Rotation paths and how fast each direction turns (deg/step)
Each turn is a multiple of 5 degrees from 10 to 175, or 0.
Each row of a path follows its step; steps can be skipped.
Rotation 1:
step 8: [-37   2 -12 -12  -1 -22 -21  35 -17  24 -18  33   2  -4   3   9 -12  -1
 -31  41   7  15  21 -11 -20  16 -38  -6  17 -25  21  10  -2 -13 -14  46
 -15  -4  27   1 -24  -4   3  10  22   5]
step 19: [ 17 -26  24 -23   2  17  30   1  -2  -7 -16  -2  -3   1 -40  10 -16 -28
  -7 -20  -8  41 -17   7   3  17 -25 -21 -18 -11 -14 -29 -18 -31   1 -34
 -44  35   5   9 -14   3  -2 -16   7   5]
step 20: [  4   9 -34  -5  15  25  -8 -14 -12  23   2  17 -38 -34 -14  -1   6  -8
   0  -7 -15  10 -38 -20   8   2 -16   8  33 -19  -7  15   4  16  27 -27
  16  16  14  34  23  29  43  -9   9  10]
step 24: [  9  -1   3   5 -13   0  -3  33  34  -1  14 -34 -11 -44  19  25   8  10
 -12  11  24  35  -6   4  48  -8  -7 -29 -14 -17   9  -1 -35   1 -41   8
  -3  15 -21  12   9 -12  16  -1   5  25]
step 25: [-29  -4  12  11  24  -5 -28 -26  -4  11  -9   4 -24 -18 -18   4  42  29
  20  27 -35  -6  -3 -21 -11 -38   4   2 -16  -8  -7 -34 -10  26 -33  29
   9 -13  -3  31 -21   9   3  -4  10  14]
step 26: [ -9  -4  37   9  24 -16  22   1 -35   9   4   7  47  -2   5  23  -7  35
 -44 -11 -10   1  17  -6  10 -23 -10  16 -44   2 -11  -8  22  -9 -13  11
 -15  27  25  -1  10  -8  18 -32  -3  -6]
step 28: [-26  13  -5   6  -8  23  13 -41  -7  -2   3 -15 -12  23 -18  -3  21 -13
  25   2 -30  22  12   4  28 -27 -29   6   0   9  -3  26   5  52 -26  -6
 -21  -6   3 -16   8  39  36 -12  11  11]
step 30: [  5   4  -2 -28 -15  12 -41   4  -2  12   0  14  15  39 -22  -6   2   8
   8  40  -9  14 -18 -39  -1  -3  13   6 -13 -28   7  41  29 -26  -5  14
  19  -2  -1  -4 -42  12  -9 -35   2 -20]
Speeds:
[  4   9  11   9  -9   4   4  -1  -1   1   1   2  -5   3   8  -2   7  -7
   3   0   3   0   5  -9  -6  -3  -2  -2   3  -9  -4  -9   7  -8   0  -4
   1 -17   2   0   2   2   0 -14  -2  10]  155
[ 10  -4  12  -5   6   4 -10   4  -8  -4 -15  -4   5  -4  -8   1   5  -8
   1   1   6  -5   2   3  -6  -3   2   1  -3  -3   3   0   5   2  -1   2
   8  10  11 -12   3   2  -6  -3  -5   2]  95
[  5  -5 -13  -1  -5   0   2   2  -4   2   1  -4   2  12   0  -2   3  -7
   5  -3  14  -1  -3  -7  -2   1  -9  -2  -4   4  -6  14   0   3   5  -5
  11  -1  -7   0  -5  14   3  -1  -8  -2]  45
[  2  -4   2   0  -3   2  -2 -10  -2   4  -3  -2  11  -3   5  -2   1  -9
   2  -2  -7   5  -9  -6  17  -5  -1   9  -5   2   7  -9  -2  -1  -4   1
   9   8  -2   8  -7  -4   9  -6  -5   6]  10
[  6   5  -1   5  -5 -12   2   1   4  -2  -6  -2   0   4   2  -5   8  -4
  -4   7  -2   7  -4   4   2   3   2  -4   4  -5   6  -5   1  14   2   9
  -1   6 -17  -7  -2   7  -9  -8  10  -1]  115
[  7  -3  -6   2  -9  -5   2   2   6   6  -5  -3  11  -3  -1   5  -1  -7
 -15  -3   3   4   7  -3 -10  -2   7   8  -1   9   8   6  -2  -4  -8   2
  -7  -3   1  10  11   5  -3   2   1   8]  135
Rotation 2:
step 1: [-27   8  27  21 -21 -16  22  11  -6 -21 -21 -10 -43   0   9 -18 -26  -4
   6  13 -41  16  11 -16  -9 -10 -16 -43   0 -19  21  14 -31 -20  20 -20
   8   2 -12  -2 -28 -10   0  10 -19 -20]
step 2: [  2 -13  41  -3  -3 -12   2  -4  -7  -6  12  -9  12 -25  19   8  32  -9
  -7  12 -26 -18 -18  11   5 -21 -22   3  30 -35   7  14 -11  20  -7 -23
  -9  12  25 -10  17  34  11 -57  25 -17]
step 9: [ 21   8   4 -42 -35 -28   9   8  25 -19  -9  -1  -1 -30 -24 -24 -23  -3
  40  18 -11   2  24  26  17 -23   3  -4  27  -2  10  -4  -4 -26 -17 -19
   9  29 -26 -16   2 -13  11  10 -10 -25]
step 13: [-24  -1  14  22  21 -18 -11  30  -2 -41 -15   2   9  14  15 -15   3   7
  22  42  -7  20   0 -24  20 -20 -18 -40  -8 -14  51   2 -14   4  28  -1
  13  -9  -1   8  11 -26 -15  19   0  -8]
step 14: [-29   6   8   3  -8 -15   2   8  -3   7  27 -20 -14  -9  14 -42  19  37
  34   4 -10 -10 -19  -5  -9 -32 -40  16  28 -32  -9  -1   4   3 -14 -28
   5  22 -17  -4 -11  31  25 -30   9  -9]
step 19: [  3   0  10 -21   6  -1  -1  12 -36  -2  29  40 -25  19   6  -2  22   8
  11 -15 -21 -23  -1  11   9  -5   2 -48  33   5 -30  -8 -33   8 -13 -17
   5 -26 -18  -1  13  29 -18 -30  -3 -21]
step 20: [-26 -19  -2   5 -11 -28 -34  -7   0  -2 -25   8  -2 -28  56  36   5  -6
  -4 -40 -16  26  -7   8  -8  -4   0  -1   7   7  -1 -31 -20  -8  -3   1
 -22   1 -22 -18   1 -41   4  -9  26 -15]
step 22: [ -8 -34  29 -27  -9   2  23  12  10  23 -21  18  -9  -7 -21   3  14  17
 -12   7 -16  15   9  15 -22   7 -31  10  17   6  33   4 -11  -8 -15   0
 -29  36   0  10 -24  19  31 -34  36 -16]
Speeds:
[  9  -7   0   2   0  -3   0  -3   5   0 -13  13 -10 -14  -1  -8  -3  -2
   0   3   7  -3  -1  -2   0   1  -4   6  -2  -2  -6  -9   0  -2  -2  -4
   1  -7   1   6  10  12   0  -7  12   0]  145
[  4   3  -9  -1  -2 -10  -1  -6  11   4   2  -1   6  -4  -9   2   5   6
  -9  -5 -13   0  -6   4  11  -2  -8   8   2   5   7  -2  -3  -3   5 -15
  -6   1  -7  -3   5   2   3   5   0   4]  60
[  0   0  -7  -9   5   6   3   4   7   7  -6   0  -4  -1  12   7  -3  -7
   1   8   0  -9   7  -2  14   2  -1   3  -4  -5   2   7  -8   1  -4 -10
  -1  -3   1  -7   2 -10  -5  -8  -5  -9]  100
[  0   7   2   5  12   1   3  -9   2  12  -3   0  -1  -1  -8  -9   2  -4
  -9   3  -4   6   5  -2  -2   5   8  -1   6  -2   3  10  -4  -6  12   2
   2  -3   7   2 -13  -1  -8  -4  10  -4]  65
[ 11   3 -19  -4  -4   0   0  -3  -4  -6   0   6   4   3   2   1  -6  -3
   2  -4   1   4   9  -1  -3  -8  16  -5   3   4 -10   1  -6   3   2  -4
 -11   6  -6   0  -3   5  -1   2   5  -5]  35
[ -3   7  -5  12  -3  -6  -1  10   0   2 -10   4   5  11 -10   7   4   5
   1  -2   6 -10  -1  -5  -8   0   1   2   7   0  -4   3  -1  -2   4   0
   3 -11 -11   2   8 -10  -2 -10  -1  -3]  55
[  0  -1  -3   6   5  -1   7   2  -5   8   5   3   6  -8   8   9   1  -9
  -9 -13  12   3  -1   7   2  -1   4  -6   6  -1  -1 -11   1   1   5  -5
  13  -1   5  -9   4  -5   1   1   3   9]  85
